Below are clouds of points in 6 dimensions, each taken in no order from a shape made of curves.
After each cloud, say how many separate pieces and how many holes its shape has (a circle has one hole, a figure eight two, a Y shape none).

mepi:
[[-2.28  1.61 -1.81  0.90  0.57  1.44]
 [-2.25  0.27 -1.65  0.77  0.57  2.94]
 [ 1.18 -0.86  0.95  0.84  0.08 -2.72]
 [-2.90  0.94 -1.24  0.56  0.49  3.19]
 [-2.99  2.14 -1.29  0.66  0.40  1.97]
 [-1.39  0.89  0.21  0.87  0.24 -0.28]
 [-2.17  0.75 -1.83  0.83  0.60  2.22]
 [-2.71  2.24 -1.54  0.77  0.45  1.31]
 [ 4.16 -3.08  0.99 -0.32 -0.05 -4.06]
 [-2.18  1.09 -1.84  0.84  0.58  1.90]
 [-3.18  1.31 -1.04  0.48  0.43  3.19]
 [-1.01  0.72  0.60  0.94  0.21 -0.87]
 [-2.76  0.83 -1.30  0.60  0.47  3.12]
 [-1.35  0.88  0.28  0.88  0.30 -0.37]
 [ 3.19 -2.22  1.17  0.23 -0.05 -3.87]
 [-2.46  1.02 -0.73  0.68  0.40  1.93]
 [-1.63  0.94 -0.08  0.81  0.28  0.11]
 [-3.11  0.56 -0.45  0.35  0.33  3.77]
 [ 0.85 -0.62  1.02  0.89  0.08 -2.46]
 [-2.42  0.42 -1.51  0.67  0.57  3.03]
 [ 4.86 -3.27  1.69 -0.52 -0.39 -5.08]
 [-1.91  0.98 -0.33  0.78  0.31  0.78]
 [-2.98  0.70 -0.80  0.46  0.38  3.44]
 [-3.19  1.34 -1.23  0.50  0.44  3.30]
 [ 1.37 -0.99  1.00  0.78  0.08 -2.84]
 [-1.78  0.95 -0.19  0.81  0.32  0.46]
 [-2.16  0.32 -1.75  0.76  0.61  2.80]
 [ 0.29 -0.23  1.05  0.93  0.11 -2.11]
 [-3.66  0.89 -0.49  0.22  0.34  4.42]
 [-0.17  0.08  0.99  0.97  0.10 -1.80]
 [ 4.79 -3.44  0.86 -0.64 -0.05 -4.39]
 [ 3.83 -2.76  1.38 -0.12 -0.20 -4.22]
 [ 4.69 -3.19  1.79 -0.49 -0.39 -4.91]
 [-0.80  0.63  0.77  0.94  0.19 -1.22]
 [-3.88  1.31 -0.88  0.22  0.40  4.53]
 [-0.69  0.51  0.85  0.97  0.11 -1.38]
 [ 2.44 -1.70  1.00  0.50  0.05 -3.51]
 [-2.82  2.26 -1.41  0.72  0.42  1.53]
 [-3.48  1.51 -1.23  0.40  0.47  3.69]
 [ 4.77 -3.21  1.78 -0.47 -0.39 -5.02]
 [-1.22  0.85  0.40  0.90  0.21 -0.65]
 [-2.33  0.30 -1.61  0.73  0.58  2.97]
 [ 3.62 -2.62  1.28 -0.01 -0.13 -4.09]
 [-3.01  0.90 -1.01  0.49  0.38  3.30]
 [ 2.70 -1.88  1.06  0.40  0.03 -3.64]
 [-2.84  1.11 -0.97  0.58  0.41  2.79]
 [ 4.00 -2.94  1.48 -0.20 -0.29 -4.26]
 [ 2.17 -1.52  0.99  0.59  0.06 -3.35]
 [-3.16  1.77 -1.07  0.52  0.43  2.73]
 [-0.33  0.23  0.96  0.94  0.11 -1.68]
 [-3.63  1.51 -1.17  0.33  0.46  3.98]
 [-2.16  0.41 -1.76  0.82  0.62  2.63]
 [ 4.17 -2.99  1.61 -0.23 -0.32 -4.44]
 [-2.58  2.17 -1.65  0.84  0.46  1.16]
 [ 4.54 -3.12  1.78 -0.39 -0.41 -4.84]
 [-3.20  1.42 -1.05  0.48  0.45  3.15]
 [ 4.99 -3.54  0.97 -0.72 -0.11 -4.62]
 [-2.08  1.01 -0.44  0.74  0.35  1.13]
 [-2.66  1.08 -0.88  0.64  0.41  2.35]
 [ 3.92 -2.89  1.30 -0.19 -0.20 -4.14]
 [-3.79  1.45 -1.03  0.27  0.41  4.33]
 [-0.89  0.66  0.72  0.92  0.17 -1.11]
 [-3.23  0.60 -0.40  0.32  0.32  3.94]
 [ 4.66 -3.39  0.84 -0.60 -0.03 -4.32]
 [ 1.68 -1.17  0.99  0.72  0.10 -3.03]
 [ 3.97 -2.97  1.10 -0.23 -0.13 -4.06]
 [ 0.12 -0.11  1.06  0.95  0.11 -2.00]
 [-2.28  1.04 -0.59  0.70  0.35  1.56]
 [ 4.34 -3.19  0.89 -0.46 -0.02 -4.13]
 [-3.83  1.12 -0.68  0.17  0.37  4.64]
 [-2.54  0.58 -1.41  0.67  0.56  3.09]
 [-2.39  1.94 -1.77  0.89  0.45  1.17]
 [-3.44  0.74 -0.41  0.23  0.33  4.20]
 [-3.09  1.12 -1.13  0.53  0.44  3.26]
 [ 1.93 -1.40  0.98  0.66  0.06 -3.20]
 [ 4.38 -3.09  1.73 -0.32 -0.39 -4.68]
 [ 2.93 -2.01  1.11  0.31  0.00 -3.76]
 [ 4.99 -3.39  1.47 -0.62 -0.27 -5.04]
 [ 3.33 -2.36  1.21  0.10 -0.09 -3.99]
 [-3.00  0.62 -0.62  0.43  0.37  3.55]
 [-3.26  1.42 -1.24  0.49  0.46  3.39]
 [-3.74  1.01 -0.57  0.19  0.34  4.56]
 [ 5.07 -3.45  1.34 -0.67 -0.22 -4.97]
 [-3.13  1.90 -1.15  0.53  0.40  2.48]
 [-0.53  0.36  0.92  0.94  0.11 -1.53]
 [-3.08  0.57 -0.51  0.39  0.33  3.67]
 [ 0.56 -0.45  1.03  0.89  0.09 -2.29]
 [ 5.08 -3.54  1.10 -0.72 -0.11 -4.78]]
pieces | 1
holes | 3

lavun (65 x 6):
[[-3.68  0.31  2.95  1.44  1.68 -1.45]
 [-1.07  2.57 -0.38 -4.86 -2.93 -1.58]
 [-1.96  2.78 -3.38 -1.47 -3.14 -4.23]
 [-2.52 -0.20  0.03  1.24  1.65 -2.23]
 [-1.08  2.60 -0.66 -4.74 -2.96 -1.73]
 [-2.55 -0.52  0.46  1.17  1.88 -1.77]
 [-1.12  2.64 -0.96 -4.46 -2.90 -2.09]
 [-2.79 -0.80  1.95  0.64  2.01 -0.37]
 [-3.10  0.78  1.92  0.50  0.83 -1.85]
 [-4.01 -0.12  3.57  2.08  2.22 -1.10]
 [-2.36  2.76 -5.46  0.24 -3.61 -5.42]
 [-3.85 -1.01  4.31  1.61  2.78  0.59]
 [-0.27  2.62  0.10 -7.09 -3.60 -0.30]
 [-2.51  0.72 -0.03  0.35  0.49 -2.48]
 [-3.57 -1.05  3.70  0.90  2.31  0.75]
 [-2.57 -0.62  1.05  0.91  2.05 -1.09]
 [-0.45  2.63  0.07 -6.78 -3.55 -0.39]
 [-2.21  2.74 -3.89 -0.80 -3.20 -4.64]
 [-0.77  2.60 -0.09 -5.69 -3.18 -1.08]
 [-1.15  2.67 -1.44 -3.98 -3.00 -2.37]
 [-2.84  0.87  1.16  0.12  0.49 -2.03]
 [-2.73 -0.72  1.40  0.81  1.99 -0.74]
 [-2.63  0.77  0.21  0.27  0.38 -2.41]
 [-1.45  2.80 -2.38 -2.90 -3.09 -3.26]
 [-1.72  2.81 -3.08 -1.96 -3.07 -3.98]
 [-2.43 -0.13 -0.08  1.26  1.51 -2.32]
 [-2.36  2.80 -5.72  0.22 -3.77 -5.43]
 [-2.48  0.41 -0.15  0.73  0.84 -2.49]
 [-4.30 -0.85  4.51  2.63  3.00 -0.16]
 [-2.46 -0.02 -0.14  1.12  1.28 -2.53]
 [-4.28 -0.55  4.06  2.59  2.75 -0.75]
 [-3.17 -0.91  3.11  0.51  2.10  0.56]
 [-4.20 -0.34  3.87  2.49  2.61 -0.87]
 [-4.30 -0.97  4.53  2.30  2.96  0.11]
 [-1.10  2.66 -1.25 -4.22 -3.02 -2.23]
 [-2.40  2.72 -4.77 -0.04 -3.38 -5.20]
 [-2.64 -0.61  0.82  1.02  1.93 -1.31]
 [-3.38  0.58  2.31  0.82  1.10 -1.70]
 [-4.10 -1.03  4.36  1.79  2.80  0.43]
 [-3.49 -0.98  3.66  0.76  2.32  0.70]
 [-2.35  2.80 -5.20  0.22 -3.44 -5.29]
 [-3.10  0.91  1.59  0.26  0.60 -1.85]
 [-3.11 -0.93  3.05  0.48  2.04  0.44]
 [-3.79 -1.05  4.17  1.17  2.57  0.74]
 [-4.22 -1.10  4.45  2.14  2.96  0.22]
 [-2.38  2.83 -4.67 -0.08 -3.32 -5.15]
 [-2.87 -0.84  2.25  0.53  2.07 -0.12]
 [-2.45  0.19 -0.21  0.97  1.08 -2.55]
 [-3.85  0.06  3.31  1.92  2.06 -1.30]
 [-0.82  2.60 -0.06 -5.46 -3.06 -1.25]
 [-2.30  2.73 -4.25 -0.37 -3.14 -4.98]
 [-4.34 -0.72  4.26  2.67  2.93 -0.54]
 [-2.51 -0.40  0.23  1.29  1.75 -1.95]
 [-1.18  2.73 -1.75 -3.67 -3.06 -2.58]
 [-3.43  0.43  2.58  1.08  1.38 -1.56]
 [-3.10 -0.90  2.66  0.46  2.00  0.24]
 [-4.38 -0.77  4.43  2.64  2.96 -0.38]
 [-1.30  2.75 -2.02 -3.38 -3.11 -2.93]
 [-2.14  2.73 -3.67 -1.00 -3.11 -4.46]
 [-1.52  2.76 -2.71 -2.71 -3.10 -3.48]
 [-2.57  0.55 -0.15  0.48  0.61 -2.50]
 [-0.93  2.56 -0.22 -5.20 -2.99 -1.37]
 [-2.55  0.94  0.39  0.16  0.34 -2.28]
 [-2.72  0.96  0.79  0.06  0.40 -2.11]
 [-0.63  2.63  0.01 -6.16 -3.25 -0.87]]
pieces | 2
holes | 1
